One turn moves every row onto another: examples first, then more rows asked
Verot: [ -4 -14   2  -7   1 -21 -14  11  23   5  22 -33   7  -9]
misag: [-17 -23  -9 -11  -4  25  -9   7  11 -14   5  18 -16  18]
Zot: [ 23   9 -14  26 -17 -31  -4  17 -22  11 -14   0 -23 -23]
fekib: [ 18  -5 -20  13  23  24   0  14  13  -2 -18  21   6 -22]
veso: [  2   2  11  17  16  32  -6   3  11  -5 -18  30  13  -8]
Luk: [ 16  30  -8   7   7  22   0  -7   1   1 -15  34 -34  -1]
Tibap: [ -1   6 -32  25 -21 -26  -1   7 -19  11 -14   8 -31   6]
Kide: [ 16   9 -17  20 -39 -15   1  18 -16  13 -18  22 -28   9]
ner: [ 14  11 -31  27  -6 -14   0  25  16  17  -7 -34   6 -14]
Gilo: [ 16  28  10  -8  11  19  -4   7  -3  -3  -4  40 -14  -7]
Zub: [  3  22  -8  14 -37 -19   0   2  -1  16 -19   0 -29  34]
vef: [-11 -14  -9   2  -7  -3 -12  21  13  -8  27  24  16  11]
denus: [-12  11  33   6 -22  11 -17   2   5  23  23  -1 -16 -32]
zoka: [  1  -5  -4  25 -26   2   0  15  23  21 -28 -41   4  -3]
gamop: [-24   7  33 -15 -10 -15 -12 -10  -7   3  10   5 -24  -6]
zok: [ 17  19 -26  17 -21  -7  -5   1  -3  11 -12  -5 -46  28]
zeket: [ 26  -2 -20  23 -21   6  -1  35  18  26 -16 -21  11 -11]
vatif: [ -6 -20 -25  -6   3 -27 -11  15  -2   0  19  17  -3   6]
mova: [ 34   9 -23  25   6 -15  -7  24  -8  27 -18 -10  -2 -18]
pob: [ 10  -9  -8  25  -7   2  -5  -3  13  -2 -38 -38 -21  11]
mikip: [ -4  -2  41  -7 -18 -13 -24   2   1   4  26  -3 -14  -4]
kibob: [ 16   3   7  22 -30   9   2   7  22  -4 -40 -30 -13  14]
babo: [  0  30  12   5 -12  -9  -5   1  -1  24  13  -3 -24 -45]
sivuz: [-17 -17  -2  11  -2  20  -6   6  13 -21  -4  31   7  12]
Kig: [ -9  -8  25 -19  10  -4 -17   6  19   6  16 -23   9   1]
nobug: [ -8  31  22   9 -12  36 -10  -6  19  23  10   5 -20  -9]
zuf: [ -6  39  15  -6  -3  35   2  -3  29  -1   4   0 -17  -2]
rulav: [ 20  16  -5  14 -15 -18  -5  -3   9  -9 -21 -30 -30  30]
bisok: [ 18  -1  -1  10 -26  -3  -8   4   9   9 -28 -18 -24  42]
Nogu: [ 7 33 15 11 10 31 -8 -3  7 16 -4 34 -7 -1]
Zatan: [ 12   0 -18  30 -21  10   0  14  21   6 -19 -43 -17 -17]
Mito: [ -8 -11 -12 -17   7  -6 -14  22   2  15  30  19   6   2]
navom: [-22  25  15   0 -11   9  -1   8   8  18  15   2  -7 -44]
nim: [ -9  11  22 -11 -16 -25 -14 -13   6   4  17 -19 -35   2]
dama: [  0 -11  19  -9  -7 -11 -20  16  21  -4  32  -7  12  10]
sike: [  5  33  10  10  -4  33   1 -10  28   8  -8 -16 -28 -22]
luga: [ 16  -2 -11  19 -22 -31  -6  23 -22  33 -19  11  -6  -7]
nesap: [ -3 -27 -20   1   8  14  -5   1  20 -22 -12   6 -10  22]
vidab: [ 26  21  -8  25 -18 -20   3  30  -1  29 -19  -5  12 -20]
Medo: [  6 -14   6   1  13  34  -4  18  13 -13 -12  16   6 -24]

zuf -> navom
nobug -> denus
vatif -> nesap
Now find these:
zeket -> Kide
Zatan -> Zot

